Some points, each followed by its number:
[29  6 19 12 10 42 24  0  5  0  0  0  6 24 29 41 55 23  8 28 26  0 54 31
 27 36 12  9 12  0  0 29  0  1 24  0 44 30 41 13 14 11  0  0 11  7 14 38] 0
[ 4 53 55 79 53  0 49  2  0  1  3 26  2  0  0  0 10 24 52 38  0  0  0  0
  0  0  8  9 52 48 10  9  7 22 64 51 21 11  0  0  0  4 21 62 46 29 26 15] 1
[ 0  0 16 21  0  1 48  0  0  0 11  0 37 14 50  0  1  0  0  0  2 24 35 25
 13 19 26 15 14 22 45  4  7  0 11  0  0  5  5  2  8  1 20 43 43  6 22  8] 2
[26 32 36  0  0  0  0  8 35 26 25 32 22  0 47 45 38 18 30  0  9  0  0  7
  6  0  4  0  0 14  7 11 34 16  1  0  0  0  5 15 14  6 12 14 35 21 24 23] 3
[17 39 42 25 28 34 40 43  0 25  0  0  0  0  9 21  0  9  0 31 15 31  4  5
  0  0  0  0  0  0 14 25  0  0 10 32 25 58 46  0  0  0  0  0 44 22 39 62] 4
[ 0  0  0 20 29 46 24 53  9  0  0  0  0  0 21 22 21  0  7 12 46 13 54 50
  6  0  0  0  0 12 30 43 37 27 21 21 42 52 62 68 61 24 10  0 19 15  5  0] 5
[ 3  8  6 19  0 19 25 10 24 40 14 17 16  0  0  0  5  0 26 32 38  0  0  2
 26 40 23 25  8 26  0  0  0  8 28 28 13  0  0 17 45 17 21 28  4  0  0  7] 6
[ 0  0 15 47 30 14  0 13 26  0 37 57 37 10  0  0  0  0 66 24 42 29  0  0
 23 35 44 62 62 48 13  2  0  5 11  0 16  3  0  0 17 41 58 46 31  0  0  0] 7
[28  0  0  0  0  8 15 13 12  0 14 18 30 38 31 34  0  0  0  0  1 13 34 38
 25 28  8 22 17 28 29 36 28 14 12 10  5  7 11 21 12  2  4 30 10 25 25 24] 8
[36  0  0  0  0 28  1 30 16 39 16  0 36 36 37 26 32 20  2 17  0  2  1 29
  0 11  0 25 19 20  0 17 12  4  0  0  0 12  7  0 26 25  0 12 26 26 25 49] 9
[20 21  8 29 49 34 17  5  0  0  0  3 21 19  7  0  7  1 23 55 40 11  0  0
  0  0  0  0 19 26  6  4 19 22 56 36 36 12  0  0  0  0  2 27 34 60 26  9] 10
[25  3 50 25  0  0  0  0  0 11 37 45 35 23 21 15 12 47 10 31  0 21 24  0
  5 14  0 38  0  0  0 12 31 58 32 27 10  0  0  0  0  3 29 45 19 31  8 24] 11
[27 30  7 12  3  0  0  0  7 30 27  4 30 24 28 34 36 10 21 19  0 19  0  0
  6 11 32 13  0 10  7  0 33 48  7  0  0  0  0  0 10  8  9  6  8 23 20 29] 12
[43 30 15  0  0  0  0 18 26  7 39  7  8  2  0 34 45 32  0  0  0  0 10 32
 27 56  7 17 14 49 19 66 54 61 24  0  0  0 25 18  7 28  6  0  9 22 47 36] 13
New points follow, each followed by the numbers of its two nearest points above by angle, seen from the average point of the numbered points, nearest first.
[ 0  0 15 14 25 12  2  0 23 62 29 33 42 12  0  0  0  0 22  4 57 34  0 11
  8 14 54 49 33 60 38  3  0 18 10  0  0 18  3  0  0 31 30 38 56 30  8  0] 7 6
[ 1  8 17 36 20  0 22 24 37 47 20  7  0  0  0  0 32 19 44  5 13 25 19  7
 38 40 36 26 19  0  1  0  7  1 15  9  3  0 29 25 21 12 26  0  0  0  0  0] 6 7
[32 31 38 16 21 12 17 35 15  9 16  0  0  0 24 22 36 23 24  7  0 12 26 26
 39 23  4 13 18  0  0 26 23 27  2 25 23 15 58 40 46 11  0  0  0  0  0 10] 5 0
[ 0  0  0 16 15 33  0 12  0 33 21 16 33 28 12  0  0  0 17 30 38 13 51 20
  0 14 56 38 33 20 30  0 28 33  9 22 13  9  5 18 19 32 31 47 16 38  9  0] 7 6
[46 37  9 14 14 13  6  0  5  0  0 18 10 29 27 21  9 18 39  0 40 16 45 40
 22 12  0 14  4  0 28  0  7  0 11 20 22 18 28 27 15  0  0  0 15 28 30 22] 0 5
[17 36  5  8  6  6  0  0  0 38 28 25 19 14  0 22 39 12  0 57 28  0  0  0
 23  7  6  0  0  0 16 29 33 37  3 30  8  0  0  0 20 29 37 43  0  3 23 12] 12 6
[ 0 16  0 25 31 34 11  0 18  6 39 44 33 33 17  5  4 32  2  6 34 17  4 13
  0 26 12 36 38 28  0  0  0  0 22 33 21  4 13 18 18 30 17 46 14  0 17  0] 7 6
[34  4 24  8 19 21 25 55  0 15  0  5 13  5 29 12 37 20 24  0 27  0 39 11
 42  6  0  0  0  0  8  9 35 29 16 19 33 24 39 28 30 20  0  0  2  2 14 30] 5 0
[20 30  7 22 19 40 10 10  6  0  0  0 19 26 52 15 37 28  4  0  9 49 25 22
 25  3  6 13  1 24 23  2  6 14  4 18 44 22 10 26  0  0  0 11  0 24 28 11] 0 5
[ 0  0  0 12  0  3 24 21 33 36 18  0 18 17 33 45 14 36  2  0  0  0  0 32
 14  0  0 13  6 25 62 45 23 16  0  0  6 19 21 44  0  9  5  0 13 37 36 38] 8 9
[ 0  0  0 19 47 53 37  0  0  8 21 42 38 56 41 15  0  0  0 12  0  0  0  0
  0  2  9 35 56 23  0  0  0  0  0 20  3 23 10 35 19 19 30  9 29 31 21  0] 7 9
[10  0 19  0  4  2 48 25 61 34 14  9  0  0  0  0  6 36 41 14  0 20  0  0
 30 41 51 26  0  0 15  5  5  2  0 40  3  0  2  5 17 54 76 22  0  0  0  0] 6 7
